In the rows, 128 means zero.
One turn moves every row onto another: examples first, then more rows asked:
Lus: [118 138 139 139 102 140  79 177 130 124 151 123 101 134 108 114]
Bota: [ 97 111  95 112  98 126 169 126 168 134 148 153 160 131 132 128]
tok: [153 106 132 116 168 110 128 105 110 102  97 136 113 122 126 139]
nilav: [136 127 160 157 120 123 185  96 150 118 146 121 151 114 122 109]
bim: [111 143 134 141 104 164  99 168 117 133 143 123  95 152 111 126]
Kif: [104 127 108 115 105 133 173 112 152 139 149 170 171 137 120 124]
bazo: [150 133 133 137  94 136  81  93 111 129 129 139 123  82 133  97]
fiz: [125 154 141 130  96 152  88 169 140 142 155 130 101 143 105 110]
paz: [109 145 138 146  91 165  93 164 123 139 144 121 104 148 114 120]
nuro: [107 146 140 146 101 146  84 171 124 142 137 123 100 137 117 121]
Nezi: [100 124 106 114 109 123 181 118 147 147 140 151 176 135 126 118]
los: [127 124 163 167 136 113 181  94 140 122 140 108 139 120 117 113]
Favat: [133 161 107 148 137 161 103 138 169 141 163 103 158 133 124  96]
vul: [140 119 132 133 170 108 117  99 105 107 101 125 106 111 112 142]
dosip: [101 107 103 113 106 113 165 117 158 139 157 152 171 128 138 134]
Bomok: [118 147 126 147  86 145  90 177 138 138 149 133 105 125 107 112]
nakil: [ 96 104 107 117  97 111 163 132 152 141 152 155 169 131 133 136]
gonem: [153 113 139 111 171 117 121 111 122 109  93 127 104 110 129 134]
gokog: [146 106 130 126 178 109 116 105 110 121 101 129 125 105 108 139]
fof: [143 110 132 102 166 114 119 107 131 108  89 136 108 111 128 137]
riv: [ 94 135 108 114 100 127 175 125 158 131 141 165 165 135 135 127]
Pog: [154 106 131 121 158 114 112  97 113 115  98 119 117 104 106 145]
zop: [104 120 102 114 110 117 172 114 162 125 136 162 170 143 128 116]
tosi: [121 124 170 145 133 113 170  81 145 116 134 104 148 126 124 116]
Soze: [141 161  95 141 142 156 113 133 174 139 153 120 163 149 132 103]
Godiv: [149 142 104 143 129 157 118 147 169 151 153 120 170 147 135  96]
kebod: [150 141 133 136 106 150  87  94 106 138 139 131 110  79 138 110]
Vazu: [154 133 138 143 117 139  80  79 107 134 123 141 131  92 134 100]
zovet: [119 150 146 136  94 152  88 170 144 131 143 121 104 127  94 113]
Zan: [142  97 122 132 169 119 125  97 113 114  95 134 114 114 116 145]

vul -> Bomok
Nezi -> Pog
bim -> nakil
Now find these:
Zan -> Lus
Soze -> los
tok -> nuro
gonem -> paz
Favat -> nilav
Kif -> gokog
kebod -> Godiv

One turn moves every row onto another: examples first, then more rows asked:
fifu: [132 104 116  88 115 130 128 157  89 124 103  80  59 152 141 128 132]
nemav: [160 154 127 135 137 170 143 158 113 171 105 131  75 135 124 167 109]
Pok: [189 103 155 145 112 121 117 149  85 125 102 124 120 168  95 120 153]
Lapal: [135 157 135 156 115 141 150 145 127 136 140 103  88 159 108 105 186]
fir: [131 142 151 160 123 126 115 115 112 116 118 178 102 148 133  98 163]
puda: [124  80 161 172 121 121 134 141 100 140 131 134  80 133 139 139 133]
senin: [150 125 112 123 128  92 100 106  60 111  99 121 109 134 102 120 132]
fuzi: [142 140 106 120 112 150  85 162  89 144 141  78 138 147 123 142 121]
beva: [155 148 104 131 139 120 153 159 154 123 131  89 105 170 156 129 169]
veb: [103 146 147 131 120 141  88 106 130 110  70 133 105 150 140 118 135]
fenun: [110 152 122 140  96 130 110 121 101 126 116 132  89 100 129 139  85]
kur: [101 106 139 147 109 118 138 132 135 137 139 141 132 170 120 100 166]
Sazor: [107 107 125 138  99 130 149 124 135 158 129 144 128 182 124 119 169]
daral: [113 152 108 148 162 167  99 114  92 106 109 125  92 136 140 132 143]
dudul: [156 170  82 167 154 147 127 162 141 131 129 125 115 131 128 122 136]
feva: [165 114 126 101 116 132 148 172 112 144 103 180 126 136 131 132 103]
losal: [154 134 129 102  97 141 147 131 136 114 106  60  93 130 126 157 141]
sen: [152 116 103 153 141 117 118 120 100 138  70 147  97 184 151 136  96]
fuluv: [115 127 131  92 101 126 152 140  96 126  80  81  74 128 118 137 127]
sela: [167 142 122 117 102 113 136 159 108 146 170 125  65 145 150 129 137]
Rig: [170 135 135 158 130  75 142 149 130 172  83 109 105 148 120 130 140]
gegor: [133 167  95 106 175 157 108 142 126 152 108 138 132 137 137 147 139]
gobe: [142 100 140  97 101 149 100 113 110  99 104  91  77 150 148 142 136]
nanum: [149  90 129 127 119 110 130 183 120 143 110 154 137 110 127 124 107]
Robuz: [121 140  94 117 168 147  96 133 125 169 102 129 133 127 142 156 148]
Sek: [158  98 119 111 113 116 152 127 134 167 123 179 118 152 107 123 128]
Tiduz: [128 143 153 108  90 124 140 112  67 124 136 123 139 155 129 147 148]
fop: [148  96  94 123 150 118 112 138 134 163 112 153 130 109 115 139 108]
Tomi: [178 145  83 122 107 113 138 143  89 133 117  99 107 170  82 115 129]
fune: [181 129 108 148 144 142 133 140  83 107  84 113 141 141 104 157 114]
Vopo: [153 157 101 130 117 117 153 145 160 127 119  88 120 149 164 147 163]
tove: [118 133 139 126  99 137  75 109 134 117  80 134 106 159 161 121 141]

beva -> gegor
fifu -> feva
losal -> fop
Now find these:
Pok -> Tomi
nemav -> fenun
Tiduz -> Rig
Lapal -> dudul
Vopo -> Robuz

One turn moves every row onto another: examples first, then more rows asked:
Buza: [122 167 179 152  48 126 159 151 164 173 162  68]
meduv: [129 148 205 141  82 161 187 124 126 170 133 109]
kom: [147 135 149 152  46 122 121 181 113 177 156 134]
dos: [151 140 165  89  79  96 136 165 171 128 119 116]
dif: [158 104 134 114  75 128 122 137 110 144 136 107]
suliz: [176 161 163 107  53 105 125 166  96 145 100 102]
sipon: [139 155 189  98  41 107 187 113 126 185 139 125]
fud: [143 150 172  90  76 120 168 123 101 118 129 137]
zaz: [136 149 164  87  78  89 139 171 156 120 131 110]
Kune: [147 154 212 137  78 113 156 165 114 141 157 151]
neri: [129 158 204 157  69 157 181 126 111 161 145 107]
keta: [136 124 193 118  71 154 126 145 178 154 103 103]
rivu: [162 134 172 144  24 111 131 114 169 169 117 119]
sasa: [141 163 201 136  78 125 166 171 125 155 149 163]
Fadam: [162 180 171 154  35 139 138 165 100 177 124  79]
zuran: [148 147 171 183  80 109 147 161 146 123 119 112]
pur: [155 171 162  89  48 142 135 154 106 165 124  61]
Patem: [122 130 145 136  64 177 138 156 113 177 134  88]
dimor: [132 172 167 148  42 142 158 148 177 176 160  81]
bekuf: [123 173 133 102  39 129 170 136 157 154  93  98]
Kun: [150 161 139 117  37 153 126 124 169 137 160 120]
ses: [164 146 167 183  73 115 144 153 164 133 124 118]
vizup: [117 173 133 110  37 117 175 128 139 146 102  86]
Bekek: [152 154 162  97  81 129 173 118 116 123 147 145]
Vopa: [182 156 180 138  75 132 114 172 108 142 145  83]
tinag: [122 167 191  92  37 118 183 123 113 179 143 111]
Sipa: [126 170 158 123  38 150 132 173 164 150 103 148]
datig: [129 121 153 101  36 112 137 159 114 198 112 107]

pur -> Fadam
neri -> Kune
Now find these:
zaz -> vizup
rivu -> keta
dimor -> ses
dif -> datig
Bekek -> sipon

One turn moves every row onto another: examples first, then more rows asked:
Dore: [ 94 159 184  74 138  89 115 149 106 147 130 141  92 161 105  93]
mig: [ 89 138 158 134 125 128 116 134 136 156 120 117 111 116 140  38]
gipo: [ 98 155 185 125 137  89 148 157 100 160  86 134 100  76 139  95]
rito: [102 144 164 119 125 136 117 143 129 136 108 100  76  92 150 116]
sute: [ 95 167 167  38 128 114  79 142 135 143  86 130 103 150  95  41]
Vup: [114 164 210  79 165 131 115 158 106 159 111 148 113 128 110  52]
fusab: [126 165 169  86 150 131 117 189 153 164  73 140 107 100 100  27]
zis: [103 149 148 139 129 111 107 158 124 144  78 140 113 171 131 101]
Bor: [ 89 173 161  41 130 103 149 145 136 152  84 149 129 106  90  38]
Minag: [123 176 190  57 112 106 128 126 114 118  45 176  73 112 106  61]
dasep: [113 116 179  76  87 116 122 168 149 144 107 111 118 155 123  75]
Bezip: [136 130 135  54 135 110 109 153  88 129  89 131 126 142 142  68]
Goru: [114 160 167   9 127 105 152 147 116 148  76 135  74 117 134  80]
Lib: [ 88 153 152  56 145 112 110 151 115 160 138 118 106  89 143  60]
siz: [100 157 144  92  79 114 126 145 118 131  92 167  76 168 154  51]
kevo: [ 95 158 174  77 148 120 136 118 146 142  59 116 119 113 163 125]
mibim: [ 98 144 165  33 106 131 120 169 171 142  86 121 126  97 158  79]
zanu: [132 148 150 105  97 136 140 152 117 120  69 184  82 116 160  99]
Pasez: [109 154 166 133 102 118 138 162 174 177  55 121  79 121 129  85]
Rir: [115 155 159  75  90  99  98 160 160 166  36 169  91 146 149  46]
ruve: [113 190 166 134 145 111  87 142 126 133  55 178 104 112 120  81]
Vuli: [149 141 131  58 102  88  98 151 130 113  56 159  92 136 126  81]
neme: [101 182 217 114 137 107 131 133 153 156 103 148  76 128 105  64]
Bopi: [129 158 177 102 120 109  90 146 107 151  60 173  57 146 165  70]
redus: [133 152 152  78  79  75  98 142 105 152 111 149  64 117 140  84]
Soz: [101 162 165  71 144 127 140 159 100 114  92 143 151 113  97  87]
Zolu: [122 161 165  54 122 166 108 174 110 157  96 150  79 102 142  36]
Zivit: [143 177 175  71 142  98 147 154  93 142  67 162  63 103 145  89]
lom: [ 84 155 176  76 126 113  95 159 123 133  72 145 106  88  61  59]
beko: [104 149 158  88 125 119 121 146 155 112  96 103 127 119 104 126]
Pevan: [116 161 176  96 130  97 102 115 137 149  95 125  33 124 146  92]
zozi: [ 84 170 119  62 119 125 125 142 121 150  47 142  86  72 159  75]
kof: [ 89 158 154  70 102 124 133 174 131 176  57 164 118  98 142  21]
Liv: [147 154 168  78 131  93 114 144 126 171  92 119  93  85 167 113]
ralur: [ 68 153 190  90 128 137 104 181 101 145  71 126 140 142 132  71]
Med: [136 158 128  57 101 133 120 132 185 143  74 147  74 122 144  62]
Dumat: [116 153 152  56 113 134 105 147 127 100  38 166 135 121 152  73]
babo: [ 74 158 171  96 137  78 121 141 166 162  70  96 130 122 122  84]
fono: [113 169 151  91 127 137 144 167 168 151  70 149  99 161 149  28]
sog: [ 90 145 154  58 135 133 129 126 162 160 108 118  96 122 135  22]
tev: [116 171 156 112 124 113 131 129 122 165  57 143  59  72 121  42]
vipel: [103 165 173 104 127  93  71 146 139 138  78 140 136 141  88  93]
fas: [ 93 180 171  80  91 114 112 167 164 142  32 163  85 101 124 111]
Tuboz: [123 160 154  96 115  59 133 111 140 129  79 157  77 114 112 105]
Buri: [ 99 116 151  69  74 151 126 178 135 135  78 145  99 123 155  59]
lobed: [ 50 152 177  81 126 130 118 124 114 112  57 140 117 115 111 103]
Senir: [ 63 163 174 129  90 127 119 164 136 150  65 132 112 103 138 112]
Bozem: [ 85 187 146  95 131  93 145 113 152 160  67 121  71  89 147  84]

lom -> lobed
neme -> ruve
Lib -> Dore
Now find these:
Soz -> beko
Vup -> vipel
gipo -> Tuboz

